The same turns and mirrors carry the whole set onto itself and the rows of a family onto each other. Which other rows belong to the same family as each row named below? List them in the order they appear above.
These 30 rows form 5 families of 6 rows each.
q_10: -.07  .19  -.17  -.04  .18  .59  .26  -.02  -.05  .08  .08  -.12
q_512: .18  .14  -.26  .02  -.03  .43  .43  .28  -.08  .14  .09  -.07
q_822: .02  .44  .21  -.15  -.09  -.47  .30  -.16  -.03  -.16  -.02  .38
q_99: -.04  .26  -.18  .07  .19  .41  .38  .28  .13  .08  -.19  -.06
q_303: -.04  .14  .39  -.26  -.23  -.50  .47  -.03  -.02  -.05  .02  .26
q_568: .29  -.22  .12  .05  -.24  -.23  -.45  .04  .14  .15  .03  -.01
q_949: .34  .14  .25  .11  -.41  -.22  -.28  -.13  -.12  .24  -.03  -.35
q_517: -.16  -.08  -.23  .27  .05  .37  .28  .06  -.15  -.13  .43  -.29
q_878: -.17  .20  .34  -.29  -.22  -.51  .36  -.16  -.26  -.08  .11  .09
q_510: -.04  .23  -.25  .20  .12  .32  .31  .33  -.23  .03  .31  -.17
q_712: -.21  .03  -.28  .25  .15  .35  .11  .01  -.28  -.13  .21  -.29
q_501: -.03  .27  -.09  .05  .14  .42  .34  .02  -.06  -.22  .29  -.26
q_466: -.03  .19  .43  .01  .05  -.53  .24  .17  -.05  -.22  .09  .36
q_992: -.07  .18  .47  -.25  .10  -.34  .34  -.22  -.04  -.23  .09  .29
q_408: -.06  .11  .39  -.04  .21  -.40  .11  -.18  -.23  -.45  -.07  .29
q_987: -.24  .18  -.18  .09  .17  .36  .26  .34  .05  .20  -.04  .05
q_952: -.20  .02  -.25  -.03  .06  .46  .28  .31  -.07  -.20  .03  .04
q_429: -.17  .24  .37  .16  .19  -.36  .19  .00  -.15  -.20  -.18  .47
q_66: -.14  .17  .61  -.13  -.02  -.22  .35  .08  -.30  -.20  -.07  .26
q_912: .00  .07  -.17  .29  .39  .40  .18  .10  -.05  .05  .16  -.21
q_383: .35  .19  .17  .10  -.31  .07  -.54  -.10  -.13  .05  -.08  -.22
q_589: .46  -.05  .02  .11  -.34  -.26  -.40  .09  -.11  .11  .05  -.22
q_411: .36  .13  .21  .16  -.39  -.20  -.28  -.25  -.05  .01  .00  -.43
q_270: .30  .00  .09  .19  -.52  -.17  -.37  -.24  -.04  .04  .18  -.10
q_356: .31  -.15  -.02  -.03  -.26  -.15  -.48  -.29  -.01  .03  -.08  -.19
q_136: -.26  .33  .52  .05  .07  -.30  .12  -.02  -.07  -.24  -.07  .31
q_208: -.11  .10  .25  -.24  .01  -.45  .36  .00  -.24  -.04  .28  .40
q_153: .17  -.29  -.22  .10  -.27  -.31  -.41  -.15  -.01  .19  .07  -.07
q_14: .11  -.30  -.18  .09  -.20  -.13  -.53  -.22  .11  .00  .10  -.07
q_415: .25  -.11  -.02  -.09  -.22  -.24  -.44  -.10  -.01  .19  .08  -.38

Which other rows belong to the same family as q_949? q_99, q_517, q_878, q_429, q_14
Which other rows belong to the same family as q_411? q_303, q_712, q_987, q_136, q_153
Which other rows belong to the same family as q_992? q_10, q_510, q_466, q_589, q_356

The same turns and mirrors carry the whole set onto itself and the rows of a family onto each other. Which other rows belong to the same family as each row named below? List them in the order they appear above.
These 30 rows form 5 families of 6 rows each.
q_421: .00  -.19  .42  .28  -.78  .41  .08  .47
q_140: -.28  .35  -.10  -.17  -.69  -.02  .42  .63
q_188: -.24  -.39  .26  -.27  -.62  .40  .41  .19
q_836: -.36  .04  .01  -.36  -.70  .72  .11  -.03
q_947: .08  .32  .25  .23  -.55  -.14  .11  .33
q_627: -.22  .45  -.26  -.39  -.63  .02  .23  .38
q_15: -.22  .45  -.22  -.06  -.91  .38  -.21  .18
q_123: -.04  .26  .17  .29  -.80  .19  .11  .72
q_815: .01  -.14  .25  .24  -.86  .47  -.22  .17
q_222: -.11  -.31  .34  .03  -.68  .19  .41  .50
q_51: .10  -.05  .48  .23  -.53  .06  .10  .11
q_754: -.39  .48  -.25  -.33  -.74  .48  .13  .21
q_918: -.17  -.31  .32  -.05  -.71  .68  .12  .09
q_546: -.16  -.31  .12  -.40  -.54  .41  .24  -.02
q_330: -.29  .12  -.18  -.59  -.55  .32  .23  .03
q_601: -.42  .28  -.21  -.45  -.70  .20  .41  .32
q_576: -.09  .43  -.08  .17  -.90  .23  -.23  .42
q_266: -.01  -.15  .37  -.04  -.47  .28  .14  -.19
q_420: -.08  .60  -.01  -.04  -.56  -.11  .14  .19
q_465: -.01  .32  -.02  -.06  -.65  -.13  .23  .65
q_28: .01  .12  .15  .35  -.90  .24  -.20  .39
q_907: .12  -.11  .29  .13  -.63  -.02  .24  .60
q_775: -.21  .49  -.09  -.29  -.52  .13  .11  -.12
q_207: -.16  .12  .11  -.31  -.47  .31  .11  -.31
q_475: -.13  -.06  .10  .01  -.81  .64  -.21  -.06
q_594: -.22  .18  -.15  -.15  -.84  .60  -.21  -.05
q_246: -.23  .58  -.15  -.02  -.81  .21  .10  .59
q_954: .06  -.42  .36  -.07  -.57  .26  .22  .26
q_967: -.12  .08  .19  .08  -.72  -.02  .40  .73
q_148: -.40  -.10  -.02  -.50  -.63  .42  .41  .09

Which other rows belong to the same family as q_246? q_421, q_836, q_123, q_754, q_918
Which other rows belong to the same family as q_947? q_51, q_266, q_420, q_775, q_207
Which other rows belong to the same family as q_954? q_627, q_546, q_330, q_465, q_907

The same turns and mirrors carry the whole set onto itself and the rows of a family onto each other. Which other rows belong to the same family as each row named below? List them in the order they appear above.
These 32 rows form 4 families of 8 rows each.
q_875: -.08  .00  -.15  .46  -.21  .15  -.43  -.24  .16  -.20  -.07  -.10
q_658: .10  -.18  .33  -.39  .10  -.12  .46  .12  -.02  .06  .11  -.37
q_697: -.14  .01  .12  -.51  .03  -.26  .22  .12  .37  .04  .29  .06
q_184: -.11  .04  -.20  .45  -.18  .12  -.35  -.12  .22  -.28  -.02  .27
q_191: -.44  -.02  -.30  .20  .14  -.21  .36  .05  .40  -.21  .10  -.12
q_401: -.15  .23  -.14  .24  -.23  .09  -.47  -.05  .18  -.38  -.05  .12
q_70: -.03  -.28  .40  .04  -.41  .03  .12  .17  -.30  -.42  -.09  .12
q_790: .03  -.43  .46  -.06  -.40  .02  .09  .41  .03  -.24  -.09  -.04
q_717: .02  .13  -.36  -.04  .43  -.09  .05  -.05  .29  .05  .37  -.11
q_861: .43  -.14  .41  -.14  -.21  .23  -.26  -.02  -.19  .01  -.01  .00
q_370: .01  .15  -.25  .04  .35  -.01  -.01  -.17  .49  .18  .15  -.22
q_248: .06  .09  -.13  .41  -.32  .32  -.33  .07  -.03  -.20  -.17  .14
q_608: .35  -.35  .46  -.16  -.24  .13  -.15  .25  .05  .04  -.09  -.13
q_541: -.04  -.28  .49  .10  -.51  .09  .08  .07  -.10  -.28  -.26  .00
q_852: -.37  .21  -.33  .25  .16  -.12  .27  -.22  .13  -.29  .17  .03
q_118: -.05  .31  -.31  .13  .33  -.02  .02  -.40  .15  .00  .16  -.06
q_269: .18  -.14  .13  -.50  .00  -.08  .42  .19  .08  .13  .28  -.02
q_369: -.15  -.01  -.40  .12  .46  -.13  .21  -.14  .33  .08  .11  -.12
q_781: .25  -.23  .49  -.06  -.37  .01  -.13  .03  -.24  -.18  -.19  -.11
q_913: .02  -.20  -.07  .60  .08  .13  -.22  -.36  .08  -.26  -.05  -.08
q_16: .27  -.13  .47  -.05  -.41  .23  -.25  -.06  .00  .03  -.21  -.02
q_946: -.21  -.01  .01  .58  -.06  .10  -.30  -.17  .13  -.37  -.15  -.08
q_234: -.04  .06  .20  -.54  -.14  -.11  .31  .38  .10  .04  .15  -.02
q_869: -.02  -.15  .01  .45  .03  .07  -.22  -.37  -.03  -.40  -.07  -.36
q_138: .14  -.12  .52  -.04  -.51  .16  -.12  .15  -.14  -.28  -.02  .00
q_34: -.29  .11  -.36  .12  .27  .01  .26  -.01  .44  -.03  .28  .00
q_761: -.07  -.25  .25  -.31  .24  -.28  .43  -.05  .22  -.01  .26  -.24
q_891: .12  -.12  .01  .59  -.11  .27  -.13  -.11  -.17  -.26  -.21  -.18
q_381: .06  -.14  .29  -.37  .13  -.15  .55  .25  .05  -.03  .16  .00
q_671: .14  -.37  .28  -.16  .16  -.06  .58  .07  .02  .16  .13  -.21
q_542: -.29  -.01  -.33  .15  .34  -.22  .34  .05  .19  -.25  .31  -.08
q_753: .01  .02  .12  -.38  -.09  -.05  .32  .40  .20  .19  .17  .25

Which other rows belong to the same family as q_753? q_191, q_401, q_70, q_861, q_370, q_869, q_671
Which other rows belong to the same family as q_269? q_875, q_369, q_781, q_946, q_138, q_34, q_381

The same turns and mirrors carry the whole set onto itself and the rows of a family onto each other. Which other rows belong to the same family as each row named below? List them in the order they appear above.
These 32 rows form 4 families of 8 rows each.
q_580: .68  .03  -.32  -.09  -.22  .09  .28  .80  -.29  -.12  .08  .60  .00  .17  .36
q_831: .31  -.54  -.30  -.05  .15  -.06  -.04  -.04  .06  -.73  -.06  .40  -.17  .10  .09
q_226: -.01  -.27  -.24  -.08  -.26  .03  .14  .28  -.15  -.09  -.25  .75  .18  .23  -.51
q_811: .18  .04  -.43  -.15  .23  .17  .26  .40  .35  -.31  .11  .18  .36  -.01  .39
q_759: -.05  -.22  .24  .53  -.07  .22  -.08  .10  -.17  -.24  .16  .36  .02  -.22  -.16
q_674: .28  -.36  -.07  .08  .21  .05  -.02  .32  -.19  -.60  -.19  .08  -.08  .10  .53
q_552: .43  -.64  -.27  .21  .20  -.19  .02  .50  -.02  -.46  -.13  .36  -.17  .14  .22
q_623: -.23  -.38  .33  .20  -.28  .15  .24  .13  .21  -.48  .03  .48  -.17  -.11  -.04
q_934: .43  -.37  .27  .08  -.29  -.07  .02  .60  -.28  -.06  -.02  .56  -.32  .46  .06
q_914: .38  .35  .26  .15  -.29  .16  -.07  .44  .08  -.16  .27  .39  -.08  -.18  .50
q_849: .15  -.46  .14  .21  -.46  .06  .02  .55  -.31  -.24  .23  .90  -.26  .13  -.07
q_433: -.42  -.45  .01  .15  .05  .07  -.05  .20  .30  -.44  .24  .50  .07  -.02  -.05
q_333: .12  .29  .14  .12  -.26  .46  .22  .60  -.09  .31  .24  .64  .08  .12  .07
q_710: .23  .00  -.68  -.05  .06  .20  .25  .05  .26  .08  .17  .38  .27  .13  .19
q_821: .18  -.04  -.10  -.05  -.42  .29  .23  .40  .13  .20  .41  .81  .16  .08  -.34
q_143: .06  .31  .04  .02  -.43  .15  .17  .29  -.03  -.05  .25  .28  .18  .43  -.36
q_928: .43  .05  .05  .11  .22  .37  .04  .35  .11  -.33  .39  .29  -.23  .05  .64
q_13: .23  -.24  .53  .11  -.08  .17  -.05  .54  -.30  -.52  .01  .68  -.31  .15  -.07
q_896: .52  -.62  -.06  -.01  .18  .39  -.03  .12  -.09  -.31  -.09  .35  -.08  -.21  .38
q_150: -.22  -.15  .28  -.02  .06  .10  .08  -.04  .22  -.15  .22  .62  .13  -.29  .06
q_351: .66  -.08  -.41  .06  -.15  .31  .13  .66  -.29  -.26  -.06  .44  -.22  .55  .09
q_400: .16  -.09  -.20  -.07  .08  .32  -.28  .15  .50  -.01  .03  .19  .37  -.08  -.06
q_663: .45  -.40  -.07  -.06  .13  .04  .37  .23  -.04  -.36  -.09  .42  .17  .03  -.55
q_847: .02  -.66  -.42  -.13  .09  .20  .28  .24  -.16  -.26  -.02  .50  .10  .35  -.33
q_354: .21  -.17  .23  .11  -.23  .37  -.04  .55  .27  -.39  .16  .48  -.24  -.09  .64
q_483: .65  .03  -.54  -.19  .10  .23  -.04  .54  -.29  .06  .23  .41  .20  .28  .26
q_597: .37  -.26  .18  .08  -.32  .26  .39  .28  -.62  -.33  .14  .45  -.29  .30  .11
q_476: .09  -.26  -.50  -.07  .01  -.18  .25  .40  -.25  -.11  .19  .60  .34  .26  -.32
q_713: .04  .06  -.42  -.07  .12  .44  .16  .08  .23  -.38  .24  .31  .33  -.31  .15
q_171: .14  .06  .09  .05  -.36  .49  -.25  .17  -.08  .01  .25  .29  -.07  .19  .64
q_940: -.17  .23  -.02  -.16  -.41  .36  .20  .49  .06  -.07  .47  .75  .29  .04  .08
q_933: .66  -.12  -.29  -.55  -.19  .30  .21  .33  .05  -.07  .00  .30  .08  .43  .21

Which other rows belong to the same family as q_831? q_226, q_333, q_710, q_928, q_13, q_150, q_351
Which other rows belong to the same family as q_354? q_580, q_811, q_552, q_849, q_433, q_476, q_940

The same turns and mirrors carry the whole set onto itself and the rows of a family onto each other. Which other rows belong to the same family as each row named below? List them in the order they appear above.
These 20 rows form 5 families of 4 rows each.
q_868: .29  -.68  -.34  -.46  .36  .40  -.35  .05  -.47  .28  -.49  -.41  -.11  -.13
q_763: .03  -.32  -.63  -.15  .45  .12  .05  .01  -.07  .22  -.41  .01  -.36  .12
q_558: .33  -.07  -.69  .03  .20  .02  .10  -.48  .12  .06  -.43  .15  -.11  -.09
q_921: .31  -.16  -.29  .36  .50  .42  -.41  -.61  -.67  .42  .01  -.39  .09  .05
q_577: .48  .27  -.55  .32  .48  .31  -.40  -.40  -.43  .37  -.11  -.24  .37  .08
q_223: .03  -.14  -.09  -.01  .21  .51  -.05  -.85  -.50  -.02  .01  -.34  .30  .14
q_657: .23  -.33  -.30  .08  .70  .19  -.54  -.17  -.72  .61  -.15  -.40  -.02  -.08
q_113: .26  .10  -.43  .02  .03  .18  -.16  -.17  -.02  -.18  -.26  -.02  .53  -.25
q_324: .10  -.45  -.44  -.11  .42  .00  -.20  .33  -.18  .03  -.31  -.11  .17  -.36
q_944: .38  -.70  -.17  .01  .22  .66  -.13  -.66  -.61  .07  -.14  -.41  -.09  -.06
q_628: .65  -.08  -.56  .21  .07  .69  .03  -.54  -.27  -.17  -.19  -.24  .27  .10
q_965: .24  -.28  -.65  -.41  .66  -.03  .05  .23  -.12  .23  -.27  -.28  .21  -.15
q_211: -.19  -.67  -.14  -.26  .60  .35  -.06  -.19  -.58  .25  -.10  -.43  -.04  .09
q_829: -.24  -.74  -.07  .08  .43  .41  -.12  -.07  -.48  -.01  -.04  -.24  -.03  -.06
q_722: -.30  -.42  -.27  -.21  .20  .42  -.10  -.44  -.38  .19  -.37  -.11  -.46  .20
q_984: .43  .21  -.59  -.11  .18  .11  -.01  -.47  -.05  -.01  -.17  -.15  .55  -.12
q_190: .07  -.10  -.24  .03  -.07  .32  -.07  -.91  -.22  .05  -.31  .03  -.14  -.01
q_45: .34  .14  -.59  -.01  .65  .09  -.48  -.01  -.45  .53  -.27  -.26  .19  -.05
q_463: -.06  -.24  -.13  .24  .04  .54  -.14  -.52  -.37  -.28  -.04  -.12  .30  .00
q_331: .51  .04  -.75  -.29  .23  .39  -.17  .18  -.17  .05  -.53  -.28  .20  .04

Which other rows belong to the same family as q_190? q_763, q_558, q_722
Which other rows belong to the same family as q_868? q_944, q_628, q_331
Which other rows belong to the same family as q_45? q_921, q_577, q_657
Which other rows belong to the same family as q_829? q_113, q_324, q_463

